Each path below is one point turned by a fixed rotation once a step. After each direction that follows a path, write how fast that rotation turns it, in deg/step (0 if it stays still).
Each turn is a multiple of 5 degrees from 10 to 175, or 0.
Each row of a path follows its step; steps can be skipped.

step 1: [  8  -8  -6  22  19   1  -5  -2   6 -10 -22   6  12  -3  20  -2  -2  12
 -11 -10 -13  -5   8 -13  11  -2  -3   4  -4 -11  -1  17   5  14   8   4
   1  -3]
step 3: [ -8   4   1   0   0  -4 -18  -6  -9   3 -15  -4  -5   4  -4  -8 -17  26
  17   0 -12  -6  -4  -9  21 -11  -1  -8  -4   0  -8  -2  -2   3  -4  24
   9   0]
step 4: [ -4 -27  18  -1   9  13 -13   4  -3  -7   1   2   8  17   6   8  11   4
   3 -13  -8 -13  22 -14  12   9  -6   2  -5   2   9  -4   7   5   0   2
  10  -6]
step 11: [ 19 -17 -20 -13  -1  20 -12  -8  -4  10  -8   6  11   1   2  11 -13   6
   0   9  -2  -4  12  -3   7 -11  -8 -14 -16   9  12  -5  -7   4   2   8
  -5   1]
step 12: [ 11  -5   9  -3 -23  -9 -15 -16  13  -6 -20  10   2   6  -8  -1  15   7
   5  -3  -3   4  13   4  15   1 -10   3   7 -10   9   7 -10   4  20   5
   8  -8]
step 18: [ 11   0 -13  23  -4   8   7 -16  -1   2  -8  -2  -1   2   9   2   6   0
  -2  16 -10 -11   5   9  21  -1  -6  -1  16 -11  21   4   6  -1 -12  14
  -9   9]
step 19: [  6   2 -17  10  10   4  -2  -9 -11 -13 -23  14   2  -5 -16 -19  -2   8
  -5 -15 -18  -8   7  -8   7  -9  -4  -5 -12   1  -7  11   1  15   6   3
   2   3]
step 20: [  3 -13  12   1  -3  11 -14  -6  -1 -14   0 -16  15  -4 -13   4  10  -5
  -2  12   7 -12   3 -15  26  -2   2   2  -1   1  -5  14  -8   8 -13  19
   5  -6]
Directions:
[-2 -1 -2 -2  4  1  4 -3 -2  3 -4 -4 -4 -1  3  4  2  1  5  4 -2 -2 -4  4
  1 -5  1  0 -8 -1 -2  1  6  2  5  0  0  0]
140
[ 0 -5 -2  9 -4 -1  3  0  6 -2  1 -2  2 -2  2  2 -6 -2  3 -2  3 -1  0  1
 -5  0 -2 -1  3  0 -3  1  5 -3  2  3  3  7]
90
[-2 -2  4 -1 -4  3 -4 -5 -3  1  0 -1  0  4  5 -5 -3 -1 -2 -4  0  2 -6  1
  0  4 -4  5 -5 -5  0 -7  2 -1  0  1  0  2]
35
[-5 -2  4  4  7  2  1  0 -4 -4  3 -4 -2 -4  1 -8  0  4  2 -4  1 -4  2 -1
  4 -2 -2 -2  3 -1  0  4  2 -1 -4  2 -3  0]
20
[-1 -5  2 -4 -2  3  4  7 -1 -6 -1  5  3  3  0 -2 -1  1  0 -1 -4  4  0  2
 -2  3 -4 -2 -4 -3 -1  9  0  1  3 -1  1 -2]
140
[ 1  7  0  4  2  0  1 -4  3 -1 -2 -3  3 -2 -2  0  2 -6  0 -3 -3  0 -6 -5
  1  2  0 -1 -4 -5 -3  6 -6 -2  0 -1  0  2]
60
[-3  3  1  4 -1 -8 -2  1  0 -1 -6  2 -2  1  0 -3 -3  8  0 -1 -2  1  0  1
  0 -4  0  4  3 -3 -6  0 -3  2  6 -4 -3 -1]
160

step 4: [-25 -10  -4  20  14   4  10 -12   0  -4   1 -13  -9  11  -8  -6  -5  -9
 -10  11  -3   0  -2   5  18   4  16  -5  -5   4  -6 -11  -4  11   3   1
   1 -13]
step 5: [ -3  -4  -1 -13   3 -14 -12  -8  -5   9   2 -15   4 -15  -1  11   2  -3
  -9  -3 -15 -11   6  -1  16  11  -5   2 -13  -2   1   8   1  25   3  -9
 -13  17]
step 6: [ -4  -7 -17  -6   6  -3  10  -2   3   8   4  13 -10  -5  -8  -3  -2  23
  -5   9 -11  -1  -3 -16 -12 -14   6  23   9  -9  -4  -9  10  12   6 -10
  -5   3]
step 10: [-18  -2 -15   3  11   3   4  -2 -13  11   1   6   8  12  10   5   5   8
  -7   8   0  20   9  11  -1 -11   2   6   3   6  17 -10 -19  10  15   8
   5  -6]
step 11: [  0  -8   0  16  -5   1 -10 -16  -2 -13   9  -9  12   4  -3  -9  -3   2
   8  -4 -21   0  -3   8   3   1  -8  -8 -10  10  17 -13  12  17  -2   3
   0  21]
step 13: [-20   9  -9  -3   3   0   0 -12   0  -1  -5  -4 -14  -8  -2  10  14   6
 -23   3 -12  16  -9  -2   4   7   7   8  -8  23  -2  -4   0 -16  -3  -8
  -5   9]
step 18: [  5 -32  -9  -6  15   6   5   7  -8   7  -3   2  -2   4   5   9   3   7
  -4  14   8 -14  -7  -3  -1   2  -7   4   0   5   7   0  13  22   8   0
  -8  18]
step 19: [-12   7 -14 -11  -6  -7   4 -18  -3   4   5  -8  -4   4 -19   9 -13   3
 -12 -10   9   6  -4  -2  -6 -13   2  14  -2   9  17 -10  16   4   5   4
  16   3]
Directions:
[ 1  0  4 -4  1  3  0  0  3  2 -3 -3  0  1  1 -3 -2 -1  9  0 -8  3 -2  2
  4  4  1 -3 -7  2  2  1  0  3  5  0  2 -3]
115
[-4 -6  1 -1 -1  2 -1  2  4 -4  3 -3  3  1  3 -3  4  4  0  3  2 -6  1  0
 -6 -5 -1 -3 -4  4 -2 -4 -1 -1  3  5 -1 -3]
100
[-1  3  5  4  5 -1  0  5  0  6  3  2  5  4  0  0  5  3  2 -2  0 -3  6  2
  1  3  3 -1  2  1  3  0 -3 -3 -5  1  5 -2]
55
[ 0  7  0  5 -1 -2 -3  0  2  4  0  2 -2 -6 -1 -1 -1  1 -4  6 -6 -7  1 -2
  1 -1  5 -1 -3 -2 -6  0  0  0  2 -2 -3 -3]
40
[ 3  2  2  4  2 -2  0 -1  0 -4 -7 -6  5 -4  0  0  1  1 -4 -7 -3  1  3  2
 -1  1 -5  3 -3 -3 -4 -2 -3  5 -2  3  3  1]
120

step 1: [ 19  -2 -13   3  -7 -25 -10  -1  -7   8 -15   3  -8  -2  16  -6 -13   0
  -7  18   7  -1  -7  -5  11  -1  -8  -7   3  -6 -11  12  -7  -3  -5  -1
 -13   6]
step 2: [ -2  11 -12  -3  -3  15  11   5   9   9 -13  -6   4  22   6   6 -14 -10
  -5  19  16  -1  -1   0 -15 -11 -12   0  -8  -9  -5   6   0  -8   8  14
  -2  -5]
step 6: [  6  -5  -4   5  -5 -32 -12  -1 -10  21  -9   6   1  -9 -10  -2  -5   4
   4   9  15   1  -3   3 -12 -10 -19  -5 -11   0   6 -16  -5   4   4   0
   1   6]
step 9: [  3   3 -30  12 -14   1   2   1  -6  -2 -11  -9   6 -12  -5   3  -5 -10
   3   4  18   8  -6  -5 -15  -1  -4   9  -7   2   1 -19 -13   4   2 -11
 -11  -3]
step 10: [ -1   0 -16  -3  -7   1  -4 -19  -6   4 -13  -5  13  -5  14  11 -14  -3
   1 -16 -14  -7  -8  20   4  -8  -1   1 -18  -5 -11  -1  -6 -10  -1  14
  -5   4]
step 12: [ -9 -14 -12  11  -5  -1   7   2  -6  10 -22  -4   8  -6  10  -2 -10  -2
 -20  -5  13  10  -4   0 -12 -17  -2  -7  10 -14   3   6 -14   0   9  -1
 -13   6]
step 13: [  9  16  -1  -1  11  -3  10   0  -5   8 -14 -11   9  -3  -5   4 -29  14
   5   9  -6  -1   1  17   6  -6 -17  -6 -13 -15  -8  -2   2  -5   9  -1
  -3   8]
step 17: [ -6  -9  -3   9  -5  -6  -2  -6  -4  22  -3  -6   7   5 -10  11  -5 -17
 -12 -12   3  10   4   3  -5 -23  -6   7 -15   5  21  12  -7  -4   5   6
   5   9]
Directions:
[ -4  -6   2  -4   1   1   1   0   3   3  -5  -7  -2   4  -2   1  -1  -3
   0  -3  -7 -10  -1   1   0   0   4  -2  -2  -1   0   0   0   0   3  -2
  -3   2]
145
[-1 -4 -6  0 -1  4 -4  1 -1  4  2 -1  1 -2  1  1  8  2  3 -1 -1 -4 -5  1
  2  2 -5  1  0  0 -5 -2 -2  3 -8  2  3  4]
70
[-3 -9  2  1  0  0 -5  1 -6  0 -2  5 -3 -1  0 -3 -2  2 -4  1  2 -1 -1  5
  6 -3  1  1 -2  4  5 -2  0 -2  0  7  0 -1]
65
[-2  3  3 -7  4  4 -2 -2  1  0 -2  0 -5 -3  1 -1  1  6  1 -1 -1  4  2  7
 -3 -1  1 -1 -5 -1 -7  2 -1  3  2  2  2 -4]
140
[-2 -2 -1  2  1  2  1  2  5  1  0  5  3  3  8  2 -8  1  5 -2  2 -3  9  1
  2  1  1  2  0  1 -4 -3  5  1 -1 -1  1  3]
130
[ 0 -5  1 -1  5  0  3 -1 -1  5  1  1 -3  0 -1  9  3 -7  0  5  0  4  0 -2
  2 -1  0  6  2 -2 -3 -1  3 -2  4  1  4 -5]
120
[ 2 -2 -2 -3 -2  2  8 -2  0  3  1 -1  0 -3  0  1  2  6  2  1  3 -2  2  0
 -4 -2  0 -4  4 -3  5 -9  1 -1  0  4 -3 -4]
110

step 0: [-12   2  -1  -1   9   3  12  -7 -17   2  -4  14   1  13 -17  -5   1  -4
  -2  -5 -16  -5  -1 -13   2   9  13  -8  -3   4 -18 -18   4   2  -9 -14
  21  -1]
step 1: [ 15  -6 -14   1  16   0  13 -13  -7 -19 -12 -16   7   7  16   0   1  -7
  -7  11   8  -1  10   4   3   6  -1  10  -5   1 -11  10 -14 -14   0   4
 -20  -5]
step 2: [-15   8  -9  -6   2  10   1  22   6  23   9   0  -4  -2  20  10 -11   9
  -2   4  16  11   2  14  -1  -6 -10 -11   7   1   9  12  10  -2  -6  -7
   2  -8]
step 3: [ 11  -7   0  -9  -4 -16   5 -10  -8   9   3   1  13  -7 -15   1   1  14
   1 -18   8   1 -20  -9   8  -2   6  13   4  -5  15  -5   8  16  -2  10
  15  10]
step 4: [ -3  -2  -7  14   1   2 -10 -13  -7 -14   5 -14 -15  17 -12 -13  10 -12
   3  11  -7   0  -2  -6  -7   2   7 -16  18  -2   2  -9  -5 -13 -18  -3
   0  12]
step 6: [-12  11   0   7   1   0  19   9  -2   9  10  -2   5 -15  -3   4  -6  18
   9   7   7 -18 -23  -7   8  -5 -13 -11 -19  -1  -8  13  -1  -5   2   3
   2  -3]
step 17: [  1  -5  -2 -10  17  16  19   4  -4  14   0  13  -7  26  12   4  -2  -5
   0   8 -10  -5   5   3  -2  -6   4 -13 -18   1  -8  -5 -10   5   6 -14
   8  -4]
step 19: [-10  17 -25  -3  -4  -3 -18   5  -5  10   1   3  -9 -11  -3   7   2  11
  -4   0   8  10  -1  -3  -7  -1   6   0  26   2  -3   6   4   9 -26  -3
   4  -3]
Directions:
[-2  1  3  1  1  0  0  0 -2 -5  4 -4  3  2  0  2  5  5  4 -3 -1 -1 -3  4
 -3  9 -2  5 -4 -2  2  1 -3  2 -4  1 -1 -4]
145
[ 0 -4  5  5  3  3 -5 -1  3 -2  1  4 -1  3 -2 -2 -1  4 -2  1 -6 -1 -2 -4
  4  0  1 -5 -5  2  0 -4  1 -1 -4  6 -3 -2]
65
[ 3 -7  5 -2 -1 -4  2 -3 -3  1 -5 -3  1 -6  0 -3 -2 -2 -3 -2  0  1  4  3
  1  0  5  5 -2  3  2  4 -2  2  1  8 -1  0]
170
[ 7  4 -1  3 -1  1  1  0 -4 -1  3 -3  3  0 -1 -3 -3 -7 -2 -1 -4  3 -4 -4
  2  5 -2 -4  0 -5 -2  7  1  3  1  2 -2  0]
125
[-1  3  4 -5  1  5 -1  0 -1 -1 -5 -4 -2 -1  0  3 -3  4 -2  0  2 -2  2  3
  5 -5 -7 -5 -1 -3  3  2 -3  8  0 -1 -3 -1]
100

step 0: [ 20  -7  -1  16  -2 -10   7  -4  -9   1   4  17   8  12   8 -14  10   2
  -8  20   5 -16   4   4 -12  -9 -12   5   6  -1  11   8  -2   7  11   6
 -18  -8]
step 1: [ -6   5  -9  18 -10  -3 -14   5 -13  12  -6 -13 -10  10  -4   6 -18  -3
  -3   7  18  -6   1   1 -11  -6 -15 -12  -2 -12   9  -4  -1   4  17  17
 -13  -1]
step 2: [ 12   6  -6  -7  -3  14  -2  20   4   5 -12   8 -12   1 -16  11  -1  10
   1  -7  31 -15  12  -4   3  -1 -12  -3  -7   2  -5  -6 -19  -5   5  -6
  -7   2]
step 4: [  6  12   3  -8 -14 -31  15   7 -14  -6  -8  -9  -3  -1   2 -14   3 -10
   0 -11  -2 -12  -7 -20   6  14  -2 -10  -2 -10   2  -4  -4  -6  -1  15
  -5   8]
step 8: [ 12   1   1   2  11 -12   3   9   8  -7 -25  18   0  -9 -12   3  -2   9
   1   8   2  18 -20  11   5  13   6   8   2 -14   3   9 -14   8  -1   4
   5   8]
step 10: [ -5   5 -12  12  -3  14   3  -5 -23  12 -26   7  -9  14   6   0   9   9
   2  -5 -11 -10  -2 -17   5   6   6   4   4  -7 -10   7  15   3   2  -7
  13  15]
step 12: [ 12  10 -10   3  -2   0   0   4   5   4  -2 -13   1  13  -2  16   8   4
 -10  13 -15  14  14  -4   0   8 -21  -7  -2  -9   5  -6   4  30   1  14
  -1 -10]
step 19: [ -2   8   3  11   8 -22   8  -9  -8 -14 -24  -5  -3   8  -1 -10  -7   2
  -3  -6   6  -8  -9  13   0  13  -8 -14  -5  -1   4  20 -10 -10   2  -6
  -2 -19]
Directions:
[-1  3  0 -1  3 -1 -4  1 -2  3 -2  3  0  4  0  2 -2  2 -1  2 -8  4  4  1
  1  2  0 12  0  0 -2 -2  3  0  4 -2 -2  0]
25
[ 8  3  0 -2 -4 -6  5  1 -2  0  1  1  3  0  6 -2  0 -1 -3  4 -2  7 -1  5
 -3  3  1  0 -1 -1  2 -2 -3  2 -3  5 -1  0]
90
[-2 -1  4 -1 -2  2 -3  1  2 -3  1  4 -2  3 -3 -2 -1  0 -1  5 -1 -1 -6 -5
  4  2  1  1  3  0  0  1  2  2 -4 10 -6 -6]
90
[-1  1 -1 -1  2  5  5  3  0  0  0  6 -4  4  0  0  4  3 -5  1  0 -2  2 -1
 -1 -2  8  3 -1 -1  5  6 -6  0 -3 -2  0  2]
135
[ 2  0 -2 -3 -4 -1 -1 -3  0  0  0 -3  1 -5  0 -2  5 -1 -4 -4 -4 -2  5 -3
  1  6  5 -1 -3  3  2  6  3  4  3  0  1 -8]
55

step 2: [ -4   7 -14  -5  16  -3  -5   3   1 -12  18   6 -18   8   0  -3   5 -12
 -22  11  -9 -15  10  -9  -6  -6 -15  10  10  -2  -7   1   9  19  -6  -4
  -6  -7]
step 3: [ -2 -21 -10 -29  -7   7  10  -3   1  -2 -13  11  10   8   6   9  17  -4
  15 -18   6  -3   5  10   5   6  -2  -9   6   6  -3  -6   6 -19   1   0
   3  -7]
step 4: [-20   6   3  16   4   1   2   1 -11   1   2  -6  15  18  13 -16  -4   8
 -11  -8  10  -1 -10   7  -5  -5   3  -2  10  11  13  15 -16  23   2  -9
   3   1]
step 5: [  6  16   7 -12   3  15   0   6   8 -10   3  -4   0 -16 -11   9  12  -1
   1  11   5  -2  16  18 -18   4  -2   3   7 -11 -25  -2 -11   4   1   2
  -8 -12]
step 6: [  1  -7  -4 -21   8  13   1 -13  -9  14   7   9 -13  13  18  -7   8  19
  -8  -5 -13  -6 -16  -1   3  -9   5   6  -8   5  -4   5   9 -13   3 -10
 -11  11]
step 11: [  3 -14  -3  -5  -8  31  13  -6  12  10  -4  -5 -16   8  -7   1  10 -16
  -4   8  -8   3  -9   8 -14  10  -3  -2   8  -6   2 -11  -3 -16  -4  13
  -9  -5]
step 13: [ -4  -1 -13   3   5   9 -11  10   2 -10 -12   1  10  -3   9  -5   4   2
  16  10   2  -7  13  12   4   8  -3  11  22  -8 -10   2   7  17 -10  30
   2  -3]
step 18: [  1  11 -24 -15  -1  -4  10  13 -11  -2  23  12   0   7   7  -6   5  13
 -12  -2   2 -10  11 -15  17  11  -3   4   5   5 -14   4  -1  14   0  -2
  -4  -5]
Directions:
[ 7  1 -1 -1 -3  2  1  3  0 -1  3 -6  1  1  3  5  3 -3  2  4  0 -3  5  3
  3  1 -5  4  2 -2 -3 -2 -1  2 -4 -1  4  7]
135
[ 0  2  2  5  1  0  0  1  3  2  7  0  0  5 -4 -5  0 -4  2  1  8 -4  1  4
 -1 -2 -1  0 -2 -4  5 -3 -4 -2  0  5 -3  0]
115
[ 2 -3 -1 -3  5  1  0  6  2 -1  0 -2 -1  1  4 -5  2  4  4 -4  2  3  1  2
  4 -3  4 -2 -4 -6  3  1  8  1  0 -1  5  1]
115
[ 1  0 -1  2  4 -1  0 -1  1  0 -4  0  4  0  2  0 -2  5 -6 -2  3  1  4  3
  3  9  2 -1 -1 -1 -2 -7 -3  4  7  2 -1  3]
80
